500 stands for zero in the data rows.
Here is a table of points, one per row:
[529 361 647 392 567 661 472 611 630 525 403 556 485 533 486 699 725 365 762 694 422 368 647 551
 600 564 322 618 630 749 694 408 426 294 474 453 602 512 507 363 441 620 344 496 629 558 447 368
 652 597 613 467 366 424 570 318 391 626 475 451 413 655 439 577]
[352 709 578 756 528 186 474 496 680 400 653 479 351 530 581 369 681 556 461 387 605 491 435 531
 606 316 699 110 549 531 453 455 353 377 435 608 596 708 415 424 410 375 230 449 423 382 179 489
 436 717 605 495 587 429 428 486 321 628 578 489 471 423 457 423]
[679 425 686 486 589 414 479 492 382 540 264 566 495 601 671 442 677 439 487 596 612 564 527 397
 533 487 386 701 419 629 558 626 657 576 534 164 326 527 657 695 495 503 578 546 472 665 401 441
 308 683 635 469 418 379 576 474 441 303 561 483 379 302 529 488]
[491 556 501 386 445 461 569 479 566 662 339 381 545 550 503 544 430 576 501 397 548 570 631 639
 668 544 625 499 277 516 470 589 386 537 784 604 480 590 470 717 663 463 687 376 554 503 464 702
 347 536 434 576 510 448 395 530 337 321 590 459 354 464 383 532]
[490 618 668 464 547 259 582 444 345 469 275 397 457 534 598 427 222 417 418 636 491 647 566 580
 427 454 610 371 459 447 627 566 204 438 540 496 530 472 378 515 438 395 505 449 396 515 459 639
 292 530 473 602 619 629 445 465 489 256 451 546 427 442 391 615]
[502 731 353 570 444 488 442 653 461 520 444 631 598 507 527 678 407 609 674 629 577 399 571 518
 571 681 464 401 646 485 509 317 443 387 467 496 221 567 496 310 378 401 579 487 412 544 664 400
 596 665 463 703 248 553 664 530 565 498 316 423 716 533 658 595]
[433 394 584 567 841 648 494 587 405 426 625 465 585 414 401 278 646 434 482 558 479 402 549 495
 240 473 358 618 496 434 378 610 580 518 325 574 573 437 668 467 472 760 576 512 555 626 480 532
 303 343 401 681 615 483 352 318 453 718 373 593 432 554 561 492]
[476 262 416 370 536 497 527 648 325 524 509 657 372 399 350 385 600 694 486 440 406 175 596 449
 495 502 453 481 301 488 545 298 575 581 466 323 421 586 393 485 244 340 594 539 438 565 405 675
 562 411 620 383 794 323 251 356 235 709 474 376 432 483 373 440]
[443 649 415 447 449 687 479 221 524 453 455 504 483 534 579 659 480 331 475 501 386 555 338 629
 494 529 447 385 528 503 618 684 536 669 291 436 353 432 538 849 569 592 516 391 525 563 486 449
 557 370 597 387 616 544 430 558 593 399 549 446 502 577 555 489]
[618 465 473 538 330 342 566 720 606 490 616 576 861 511 547 426 699 281 566 406 479 619 327 330
 327 652 505 607 574 270 729 402 593 283 387 336 633 661 327 400 494 352 570 227 651 423 607 583
 544 394 462 451 332 700 459 216 402 478 512 369 573 472 467 693]
[567 551 404 351 592 466 593 494 482 431 611 348 464 347 448 526 496 464 415 431 429 500 580 382
 496 579 194 545 454 520 635 440 531 546 594 389 366 441 494 464 455 562 462 724 537 485 492 686
 678 354 470 413 417 711 562 579 680 352 529 615 476 410 461 392]
[496 447 455 637 331 452 698 412 564 555 524 455 585 485 463 427 491 453 405 422 663 535 462 637
 456 250 506 557 331 542 428 427 707 406 593 716 635 308 714 444 442 349 471 741 457 552 539 581
 317 582 219 354 471 286 448 772 655 357 772 771 524 461 419 538]
[618 545 426 572 125 601 695 596 673 398 518 674 453 286 398 458 420 509 508 484 427 547 647 575
 673 474 551 677 283 642 313 744 545 529 652 433 402 496 684 526 299 484 511 598 523 609 632 536
 368 641 406 254 716 642 527 698 447 438 507 591 343 362 360 539]
[356 316 449 374 477 614 384 424 446 476 528 659 439 438 418 519 327 695 396 365 640 468 441 303
 569 425 417 537 562 680 391 483 328 491 602 606 564 386 347 550 594 535 357 519 603 355 498 640
 664 610 690 571 529 598 521 381 697 614 532 467 646 593 572 295]
[439 460 724 383 642 508 228 417 322 601 336 336 183 543 423 468 522 634 366 544 352 619 463 662
 630 709 502 526 547 671 285 584 648 381 438 689 433 700 536 687 558 495 604 140 379 352 579 602
 425 725 367 586 546 443 496 376 539 448 649 439 381 403 519 643]
[411 506 368 766 599 409 744 556 533 414 603 402 626 428 374 361 524 402 385 450 579 455 751 542
 307 565 683 464 406 442 557 476 343 710 737 524 462 507 575 564 535 672 535 512 654 629 318 703
 386 249 441 320 496 702 533 384 335 622 641 566 472 618 576 538]
[263 318 505 395 537 458 507 584 490 704 623 242 540 479 507 510 537 631 489 320 582 379 397 278
 538 347 402 285 471 397 490 353 556 535 545 506 785 605 392 334 317 503 453 532 395 493 434 417
 638 616 391 610 501 554 299 575 466 461 601 578 536 549 226 595]
[677 244 447 288 426 722 255 197 573 573 763 351 342 504 538 620 398 517 541 411 401 528 422 564
 449 544 672 491 600 505 462 420 793 381 531 551 583 491 538 503 688 591 513 480 414 221 667 422
 648 410 418 383 488 394 693 446 617 431 766 525 475 280 703 395]
[290 542 460 574 713 637 481 439 532 275 510 629 500 537 299 626 589 587 562 492 357 476 483 446
 559 525 460 205 578 540 450 384 386 460 404 351 406 497 605 442 406 589 501 383 745 766 680 559
 577 616 625 705 408 478 391 497 509 636 373 561 713 405 616 745]
[371 825 420 396 553 390 462 723 434 475 504 376 410 408 534 577 537 562 654 730 255 395 647 594
 625 339 646 441 503 506 513 265 643 639 517 604 445 432 438 435 426 500 457 630 346 387 262 479
 639 628 286 432 466 606 459 661 609 439 318 585 545 659 680 562]
[517 593 574 630 511 328 361 495 464 507 361 601 594 547 450 218 557 459 311 435 466 685 507 528
 656 577 538 391 350 487 367 674 215 412 642 650 318 581 400 499 543 484 547 380 481 349 376 639
 422 408 494 447 552 485 489 315 381 460 554 325 661 625 659 475]
[500 538 622 499 439 535 479 315 468 497 146 548 388 741 427 357 382 445 364 449 602 708 497 371
 414 502 424 678 410 530 414 543 394 692 558 338 449 516 680 527 565 381 476 478 425 619 481 442
 535 381 455 336 740 504 613 481 437 403 695 615 690 673 537 608]
[409 566 265 511 656 628 604 505 602 362 722 471 315 795 604 606 538 520 744 718 615 403 446 565
 393 523 567 418 769 267 658 345 494 637 406 242 602 492 321 475 536 467 277 596 677 515 592 477
 593 652 631 535 476 567 388 595 552 734 596 349 534 607 420 495]
[567 637 338 642 453 559 461 393 474 444 701 713 560 558 560 478 471 422 556 342 646 457 454 460
 386 468 673 566 406 612 575 638 491 410 564 674 388 567 738 673 482 513 410 595 297 410 612  36
 479 613 558 590 412 350 707 595 510 518 472 721 519 558 500 278]
[427 622 350 522 518 628 553 614 388 515 568 544 444 517 626 602 504 478 497 709 511 650 248 543
 570 592 372 616 656 321 666 764 766 630 309 402 545 390 499 513 701 469 561 400 517 402 574 321
 500 499 383 514 423 366 549 594 816 506 366 363 614 578 584 358]
[552 454 648 622 278 723 514 555 612 798 465 609 328 538 572 520 381 543 405 481 406 347 520 405
 415 517 495 699 638 541 328 539 441 656 389 563 521 437 536 394 474 228 669 478 339 726 531 294
 390 560 377 584 450 530 594 549 653 524 424 510 493 519 578 445]
[372 451 525 369 436 473 616 390 405 484 411 557 577 504 716 638 291 336 453 271 565 635 452 285
 348 293 493 448 384 504 326 567 366 545 509 428 514 503 416 595 436 517 407 640 356 417 462 383
 647 551 803 628 537 594 408 559 439 337 521 498 329 402 279 271]
[631 321 627 392 358 559 312 593 286 531 376 583 602 495 398 311 524 632 735 562 565 437 507 634
 681 455 587 756 345 448 407 576 526 326 384 471 578 448 541 473 622 539 606 506 555 399 554 531
 448 330 788 590 537  35 552 329 391 618 340 322 539 688 381 481]
[550 500 404 567 341 454 526 584 436 644 386 604 662 317 689 618 619 279 525 584 329 575 307 561
 533 513 362 363 518 395 522 434 362 367 544 530 491 215 396 450 580 557 514 561 418 438 651 446
 577 487 359 345 425 682 489 591 450 440 459 444 446 461 654 756]
[469 503 427 578 561 397 214 453 456 618 429 498 551 613 366 650 432 595 451 605 518 343 372 409
 507 529 511 412 745 490 557 397 595 583 487 400 435 492 449 565 552 485 517 598 446 626 527 446
 547 335 532 545 402 561 489 490 460 614 350 440 680 585 703 492]
[584 566 677 407 456 333 714 475 683 350 581 299 617 597 464 531 499 490 454 502 519 739 661 571
 307 567 528 558 629 579 568 527 436 297 531 665 619 427 280 451 539 774 302 566 709 328 537 528
 510 393 563 617 481 469 478 645 514 438 451 509 384 421 198 504]
[545 403 393 498 690 568 669 453 377 340 560 386 676 292 440 464 613 463 470 483 546 574 536 450
 396 516 324 658 536 472 458 554 548 567 265 598 632 395 521 407 579 683 443 478 543 585 544 506
 474 224 548 619 456 466 543 448 578 530 339 638 270 519 493 332]
[876 422 672 553 531 417 345 484 877 496 691 404 410 418 542 507 278 684 501 465 522 254 515 617
 634 492 727 418 500 357 547 410 632 641 593 679 593 682 554 302 568 322 727 494 629 491 364 547
 439 390 394 309 463 565 704 690 537 642 366 432 532 219 568 418]
There is one direction along which these points spread out most. For each point below, how far along it does it lie, from 0 to 99? 50 is the average, and the first point above lies past it. One standard deviation of the points above along it is 16.
[552 454 648 622 278 723 514 555 612 798 465 609 328 538 572 520 381 543 405 481 406 347 520 405
 415 517 495 699 638 541 328 539 441 656 389 563 521 437 536 394 474 228 669 478 339 726 531 294
 390 560 377 584 450 530 594 549 653 524 424 510 493 519 578 445] : 49
[263 318 505 395 537 458 507 584 490 704 623 242 540 479 507 510 537 631 489 320 582 379 397 278
 538 347 402 285 471 397 490 353 556 535 545 506 785 605 392 334 317 503 453 532 395 493 434 417
 638 616 391 610 501 554 299 575 466 461 601 578 536 549 226 595] : 55
[372 451 525 369 436 473 616 390 405 484 411 557 577 504 716 638 291 336 453 271 565 635 452 285
 348 293 493 448 384 504 326 567 366 545 509 428 514 503 416 595 436 517 407 640 356 417 462 383
 647 551 803 628 537 594 408 559 439 337 521 498 329 402 279 271] : 37
[352 709 578 756 528 186 474 496 680 400 653 479 351 530 581 369 681 556 461 387 605 491 435 531
 606 316 699 110 549 531 453 455 353 377 435 608 596 708 415 424 410 375 230 449 423 382 179 489
 436 717 605 495 587 429 428 486 321 628 578 489 471 423 457 423] : 45
[517 593 574 630 511 328 361 495 464 507 361 601 594 547 450 218 557 459 311 435 466 685 507 528
 656 577 538 391 350 487 367 674 215 412 642 650 318 581 400 499 543 484 547 380 481 349 376 639
 422 408 494 447 552 485 489 315 381 460 554 325 661 625 659 475] : 30
[371 825 420 396 553 390 462 723 434 475 504 376 410 408 534 577 537 562 654 730 255 395 647 594
 625 339 646 441 503 506 513 265 643 639 517 604 445 432 438 435 426 500 457 630 346 387 262 479
 639 628 286 432 466 606 459 661 609 439 318 585 545 659 680 562] : 62
[433 394 584 567 841 648 494 587 405 426 625 465 585 414 401 278 646 434 482 558 479 402 549 495
 240 473 358 618 496 434 378 610 580 518 325 574 573 437 668 467 472 760 576 512 555 626 480 532
 303 343 401 681 615 483 352 318 453 718 373 593 432 554 561 492] : 56
[679 425 686 486 589 414 479 492 382 540 264 566 495 601 671 442 677 439 487 596 612 564 527 397
 533 487 386 701 419 629 558 626 657 576 534 164 326 527 657 695 495 503 578 546 472 665 401 441
 308 683 635 469 418 379 576 474 441 303 561 483 379 302 529 488] : 36
[439 460 724 383 642 508 228 417 322 601 336 336 183 543 423 468 522 634 366 544 352 619 463 662
 630 709 502 526 547 671 285 584 648 381 438 689 433 700 536 687 558 495 604 140 379 352 579 602
 425 725 367 586 546 443 496 376 539 448 649 439 381 403 519 643] : 36
[496 447 455 637 331 452 698 412 564 555 524 455 585 485 463 427 491 453 405 422 663 535 462 637
 456 250 506 557 331 542 428 427 707 406 593 716 635 308 714 444 442 349 471 741 457 552 539 581
 317 582 219 354 471 286 448 772 655 357 772 771 524 461 419 538] : 26
[876 422 672 553 531 417 345 484 877 496 691 404 410 418 542 507 278 684 501 465 522 254 515 617
 634 492 727 418 500 357 547 410 632 641 593 679 593 682 554 302 568 322 727 494 629 491 364 547
 439 390 394 309 463 565 704 690 537 642 366 432 532 219 568 418] : 48
[550 500 404 567 341 454 526 584 436 644 386 604 662 317 689 618 619 279 525 584 329 575 307 561
 533 513 362 363 518 395 522 434 362 367 544 530 491 215 396 450 580 557 514 561 418 438 651 446
 577 487 359 345 425 682 489 591 450 440 459 444 446 461 654 756] : 57
